X =
[[-1.075, 1.184, -0.368, -1.474, 0.530, 0.573, -0.336],
[-1.671, -1.705, -0.962, 1.748, -1.502, 0.207, -1.986],
[-1.374, -0.528, -5.059, 1.997, -0.106, 4.853, 1.006],
[-0.466, 1.802, -0.270, -2.388, -0.539, 0.328, -0.883],
[-0.381, -0.753, -0.911, 1.087, -2.922, -0.098, -1.900],
[1.386, -0.417, 1.943, 0.318, -0.069, -1.400, 0.243],
[-1.935, 1.125, 0.283, -1.826, -0.594, 0.358, -2.287],
[1.247, 1.121, 2.722, -2.183, 2.187, -1.200, 0.810],
[2.926, -0.157, 2.009, 0.484, 0.752, -1.961, 2.332],
[-1.163, 0.913, -1.460, -1.098, -2.365, 0.671, -2.022],
[0.460, -1.496, 2.143, 1.095, -1.640, -2.614, -1.518]]
X[-11, -7] = -1.075
X[2, -1] = 1.006
X[8] = [2.926, -0.157, 2.009, 0.484, 0.752, -1.961, 2.332]
X[9, 3] = -1.098
X[6] = [-1.935, 1.125, 0.283, -1.826, -0.594, 0.358, -2.287]
X[-8, -7] = -0.466
X[-5, 5] = 0.358
X[10, 6] = -1.518
X[1, 0] = -1.671
X[-5, 1] = 1.125
X[-11, -5] = -0.368
X[10, -5] = 2.143
X[-8, -4] = -2.388
X[-4, 4] = 2.187
X[-7, -2] = -0.098
X[9, -7] = -1.163
X[-5, -7] = -1.935
X[:, -5] = [-0.368, -0.962, -5.059, -0.270, -0.911, 1.943, 0.283, 2.722, 2.009, -1.460, 2.143]
X[10, -6] = -1.496
X[10, 3] = 1.095
X[-3, -1] = 2.332
X[-4, 0] = 1.247
X[3, -2] = 0.328
X[5] = [1.386, -0.417, 1.943, 0.318, -0.069, -1.400, 0.243]
X[-10, 1] = -1.705
X[3, 2] = -0.270
X[:, -1] = [-0.336, -1.986, 1.006, -0.883, -1.900, 0.243, -2.287, 0.810, 2.332, -2.022, -1.518]
X[2, 5] = 4.853
X[-5, 2] = 0.283
X[-9, -4] = 1.997
X[-11] = [-1.075, 1.184, -0.368, -1.474, 0.530, 0.573, -0.336]
X[0, -1] = -0.336
X[4, -6] = -0.753
X[8, -7] = 2.926

m = [-0.426, 1.065, -1.431, 1.197, 0.102, 0.150, -5.935]
m[0] => -0.426
m[2] => -1.431
m[4] => 0.102
m[3] => 1.197
m[6] => -5.935

W =
[[ 1.440  0.427  0.918 -2.503  1.094]
 [-1.734  0.257  3.558 -1.481 -0.597]
 [-0.434 -0.434 -5.108 -0.388  0.836]
 [ 0.643 -0.472 -1.200  0.876  1.422]
 [ 2.153  0.369 -1.088 -0.655  0.185]
 [-0.136 -1.716 -1.451 -1.115  0.070]
 [ 0.663 -0.793  1.591  0.423  1.247]
 [-0.550  0.714  1.780 -0.936  0.968]
 [-0.109  1.256 -2.079 -0.948  0.027]]
W[0, 0] -> 1.440
W[7, 4] -> 0.968
W[:, 4] -> [1.094, -0.597, 0.836, 1.422, 0.185, 0.070, 1.247, 0.968, 0.027]
W[5, 0] -> -0.136
W[4] -> [2.153, 0.369, -1.088, -0.655, 0.185]
W[3] -> [0.643, -0.472, -1.200, 0.876, 1.422]
W[1, 4] -> -0.597
W[2] -> [-0.434, -0.434, -5.108, -0.388, 0.836]
W[3, 4] -> 1.422
W[:, 0] -> [1.440, -1.734, -0.434, 0.643, 2.153, -0.136, 0.663, -0.550, -0.109]
W[6, 1] -> -0.793
W[:, 2] -> [0.918, 3.558, -5.108, -1.200, -1.088, -1.451, 1.591, 1.780, -2.079]
W[1] -> [-1.734, 0.257, 3.558, -1.481, -0.597]
W[5] -> [-0.136, -1.716, -1.451, -1.115, 0.070]
W[5, 2] -> -1.451
W[0, 2] -> 0.918
W[2, 4] -> 0.836
W[1, 1] -> 0.257
W[6] -> [0.663, -0.793, 1.591, 0.423, 1.247]
W[0] -> [1.440, 0.427, 0.918, -2.503, 1.094]
W[7, 2] -> 1.780
W[2, 2] -> -5.108
W[8, 4] -> 0.027
W[4, 4] -> 0.185
W[:, 1] -> [0.427, 0.257, -0.434, -0.472, 0.369, -1.716, -0.793, 0.714, 1.256]
W[5, 4] -> 0.070
W[3, 0] -> 0.643
W[2, 1] -> -0.434
W[0, 1] -> 0.427
W[7, 0] -> -0.550
W[:, 3] -> [-2.503, -1.481, -0.388, 0.876, -0.655, -1.115, 0.423, -0.936, -0.948]
